Rotation paths and how fast each direction turns (degrees per step)
Each turn is a multiple of 5 degrees from 10 to 175, or 0.
Each row of a path follows its step; steps can be skipped.
path 1
step 6: [-10  -4 -10 -20 -31 -17 -13   3  12 -14  25  14   3 -23 -11  15 -46   6
  17 -10 -15  -5  21   6  -2   9   1  16   7 -14   8  -8   4   1  -8 -15
 -33 -14  -8 -24 -20 -14   9  -2   8 -16  -4   0  19  32 -22  -7   6   3
  -9   8   9  -5   8   5  11 -26  -3  -3 -20   3 -19]
step 7: [ -2 -17 -13   8   5  12  13   4  -8 -15  16 -37  -8   6   9  -7  13 -11
  15   5  17  12  22  22 -29   3   9   0 -23 -12 -15  10  -3  -8  12  21
   6  11  -1  -7  -6  -7 -13   5 -19  34  26 -25 -14 -14  22   2 -27 -17
  31  -7   0  -3 -14 -17   0  12  -7   7  -7 -20  13]
step 8: [  2 -22  12   5  -5  -8 -31  13  12  30  -9   0   2  50 -12 -27   7  18
 -21  17  -1 -11   1  -1  13 -17 -21  17  18   6  16   7 -10 -30  -3 -28
 -11  -9   4  -4   8  -3  -5  17  16 -23 -19  -9   3  24 -21   5   1  -3
  -3 -13   1   4 -17  11  -2   1  -1   6   3  15 -12]
step 10: [ 17  20  -3  23   0 -21   1  -3  -4   1  12  -5   6  27 -13 -13  23   0
  -1   1 -41  39  -3  -6  33 -17   2   4   3  19 -36   0   1 -11  -5  25
   7   4  -3   3  -7   0  -8  12 -10   3 -11  15  -2  13   9   6  11  -2
   7  10   6   7  15   5 -16  19 -13 -37 -29  -5   3]
step 11: [-23  19 -13 -30  15 -18  -7 -10   9  -8  -1   8 -22 -16   8  10  -5 -24
  -5  -8   6 -10   3   3  -2 -12  28   0  13  16   0 -35   1   3  -7 -18
 -13  -3  23  13   9  -4  13   8  36  11  -3 -17   5  10  -2 -19  -2 -22
 -18 -15 -20 -12 -10  -8  28 -24  13  17   3   1 -25]
step 26: [ 18  -7  21  14  -4  11  10   7  27  -9  13 -10  -6  19   2 -17  -7  10
 -23  13 -37  34  19 -20  21  -4 -13 -11   1  -6  18  19  -3 -26  -9 -18
  18   8  -6 -17  16  19 -13   6 -23  -2  -1   9   6  21  -1 -13 -10   7
 -26  17 -16   6 -10 -10  -9  -5 -24  -2 -14   0  16]
step 27: [-23  17 -21  -7  -5   7 -12  -2 -19  13   1  -6  10  -9  -3   4 -12 -13
  47 -15  -1  10 -15   6 -13  -4  19   7  22  18   1 -25  14 -11  10   7
 -13  -1  19  -4   0 -14  31 -12   1   5 -21   4   5   3 -33  31 -17 -22
 -11 -18 -14 -13 -15  -6 -14   0 -16   2  -3 -12 -14]
Directions:
[  8   3   2  -3  -7   3   1  -8  -1   7   0   0   3  -4   1 -12   1   1
  -2  -3  -2  -1   4  -2  -5  -3  -5  -5  -3   0  -4  -3   6   4   3  -1
   3   1   2  -2  -2  -2   1  -4   3  -1   4   1  -2   5   1  -5  -6   5
   5   4  -2  -2   0  -1   2  -5  -4  -3   2  -5  -1] -> 130
[ 7  1  6 -1 -4  4 -3  5 10 -3 -3 -3 -3  1  8 -2 -2 -3 -1  3 -1  3 -3 -8
  2  1 -3  4  5  0 -3  7  0 -2  2  6  9  2 -3  2 -4  0  0  2 -1  3 -1 -3
  4  0 -2 -2  1 -2  6  0 -3 -3  3  7  3  8  2  0 -3 -3  3] -> 155
[-2 -2 -1  6  1 -3  0  4  5  2  7  8 -6 -1 -4 -9  9  6  5  3 -8  0  0 -1
  3  0 -6  2 -2  3  3  0 -1 -2  3 -1  1  1  1  3  3 -1 -3 -2 -5 -2 -2  2
 -2 -7 -3 -2  1  2  2  5  2 -2  5 -3 -2  3  2  5 -3 -5 -4] -> 155
[-3 -8 -6  3 -8  0 -4 -2 -3  6  3  0 -3 -3  3  7 -2 -1  4 -1 -1  5 -1 -5
 -4 -2 -4 -1  1  4  0 -9 -2 -2  6  9  4 -2 -5 -2 -3 -1  1  2 -4 -1  1 -1
  0 -5  7  3  1  1 -6  4  1  3 -2  4 -3 -3 -5 -1 -1 -2  5] -> 125
[ 3  0  0 -2 -3  6  2  4  4  4 -5  1 -3  7 -6 -3 -1 -5 -4 -1 12  1 -7  3
  1  3 -7  0 -2  2  3  0  3 -7 -2  2  0 -1 -3  1  0 -1 -1 -1 -1  3  1 10
 -1  3  4 -4  0  6 -7  3  5  1 -3 -1  0  2  3  6  4 -2 -1] -> 85
[  4   1  -5   1  -3   6   3   2  -5   2   1   1   3   0   4  -1  -3  -1
   2  -2   1   1  -1   3   2   5   8   4  -2   2   0   3   5  -5   6   3
  -3   2  -3   3   5   2  -6   4   3   0   4   4  -8 -11  -2  -2   4  -4
   6   1  -9  -2  -2   5  -2  -5   0   2   1   3  -4] -> 160
[ 2  5 -4  0 -3 -1  2 -3  3  5 -3 -5 -6  2  6 -4 -8  2  1 11 -3 -6 -4  2
  2  0  1  2 -8  4  0 -2 -6 -1 -7 -3 -2  3 -3 -6  1 -1  5  0  2  2  0 -2
  2 -5 -3  4  2 -5 -3  7  2  4  5 -2  1 -5  1 -1  0 -2  2] -> 160
